Questions about the row below.
1) Read off the entry just right of 37.
2) Read off the centre entry.
3) Read off the entry just left of 39.
[66 52 81 75 37 52 25 25 73 54 14 46 39]
1) 52
2) 25
3) 46

[-59 -56 -34 -24 -16   6  18  33  37  66  82  58]
The entry just left of -16 -> -24
The entry just right of 37: 66

m = ((318, -103, -11, 25, -47, 232, 187, -34), (139, -148, -46, 188, 398, 326, 149, 232), (366, 229, 461, 233, 378, 1, 392, 281), (482, 97, 195, 35, 284, 15, 502, 140), (133, 146, -297, -145, -371, 766, -42, -78), (484, 418, -52, 48, -816, 204, 238, 52), (344, 123, 279, 250, 401, 93, 495, 281), (48, -218, -188, 303, -86, 261, -211, 158), (123, -440, -37, 206, 493, 188, 109, 144))
The entry just right of the smallest entry: 204
Give the entry just right of 204.
A: 238
Give the entry just left of the smallest entry.
A: 48
The entry just right of 149 -> 232
Give the entry just right of the largest entry.
A: -42
The entry just left of 398 is 188
The entry just right of 133 -> 146
The entry just right of 229: 461
The entry just right of 493 -> 188
The maximum -> 766
Give the entry just left of the largest entry.
A: -371
The entry just left of 158: -211
Give the entry just right of 284.
A: 15
The smallest entry -> -816
The entry just left of 495 -> 93

[ 53  52 -44 -18  45 -29 -84  76  13  14  -3   9  12  -2  -7  11]
The entry just right of -29 is -84
Read off the entry just right of the largest entry.
A: 13
Read off the largest entry.
A: 76

Questions about the array below. Rows and columns are numbered from 1.
1) Which number is the top-right entry?
2) Which number is the entry directly below -59?
3) Which number is the bottom-right entry?
4) Which number is the entry in the bottom-left corner?
5) Which number is the entry directly above -17?
6) Which number is the entry at row 2, column 3?
7) Which number is the entry at row 1, column 2?
8) Which number is the entry in row 1 and column 1?
[[-34  -7   6  43 -14  20  17  14   0 -44  27 -10]
 [ 20  21  58 -27 -31  19  10  32 -39  19  12   0]
 [-15  57  24  31 -18  59  51  17  -9  -2   6 -26]
 [-18  38  -7  18 -44 -27   3   8 -16 -48  -9  19]
 [ 21  21  38   3 -17  32  14  -4 -39  11  22 -25]
 [ -1 -20 -30  43  -8  61   5  12  51   8 -35  39]
 [ 13  28 -12  52   5  16   5   8   2 -27  16  15]
 [ 38 -21  58 -13 -15  50  -5   9 -34  -6  14 -42]
 [ 40  -5  -3   8   6  -7 -10  27 -11 -23 -59  20]
 [-56  44 -39  24   0 -23 -12  39 -19  15 -29  19]
 [-26  58  -7  -2 -39  44 -19 -11 -41  27 -70  39]
 [-16  61 -29  28 -25  -9 -14  39   3   3 -84  -5]
 [ -1  57   9 -22  -4 -14 -11  18 -16 -21 -33  25]]
1) -10
2) -29
3) 25
4) -1
5) -44
6) 58
7) -7
8) -34

W =
 60  -60  -62   61   61   62  -61  -62   59  -62   61  -59  -60  -60
 59  -60  -61   60   60   61  -61  -61   60  -61   61  -60  -60  -60
 58  -58  -60   59   59   59  -59  -60   58  -60   59  -58  -58  -58
 58  -58  -60   59   60   60  -60  -61   57  -61   60  -58  -59  -59
-59   59   61  -60  -60  -60   60   61  -59   61  -60   59   59   59
Read off the last entry, reading row by row.
59
Read off the top-right entry.
-60
Read off the top-left entry.
60
Read off the top entry of the column that holds the largest entry.
62
Read off the bottom entry of the column that holds the largest entry.
-60
The bottom-left entry -> -59
Read off the fifth entry in reading order.
61
Read off the third entry on the main diagonal.
-60
Read off the fourth-last entry, reading row by row.
-60
The second entry on the diagonal from the top-right corner is -60
Read off the third entry on the diagonal from the top-right corner.
-58

Questions about the row below.
1) Find the 3rd largest entry.
2) Find the 1st entry.
3) Find the 1st entry from the right.
4) Find the 2nd entry from the left.
-435	90	809	118	236	-732	386	-539	-303	-409	-361
1) 236
2) -435
3) -361
4) 90

Read these off the matrix that follows.
1) Report the first entry in the row that holds the smallest entry.
2) Report the entry just left of 25.
3) Report the third entry on the diagonal from the top-right corner.
4) Report the 3rd entry on the main diagonal.
5) Report the 3rd entry from the end, reading row by row.
6) Report the second smallest entry.
7) Report the bottom-left entry.
8) Report the entry just right of the smallest entry.
[[-72  -3  63 -15  82  26  20  40  21 -31  40]
 [-16 -14   9  -3  16   3  14  22  19  -4  17]
 [-57  12  54  -2  60  15  10  22   8 -27  35]
 [ 67  12 -55  16 -70 -25 -11 -35 -17  25 -29]
 [ 46   0 -34   4 -40 -12  -8 -19  -7  16 -17]
 [ 36   5 -26   5 -32 -11  -7 -15  -7  11 -13]]
1) -72
2) -17
3) 8
4) 54
5) -7
6) -70
7) 36
8) -3
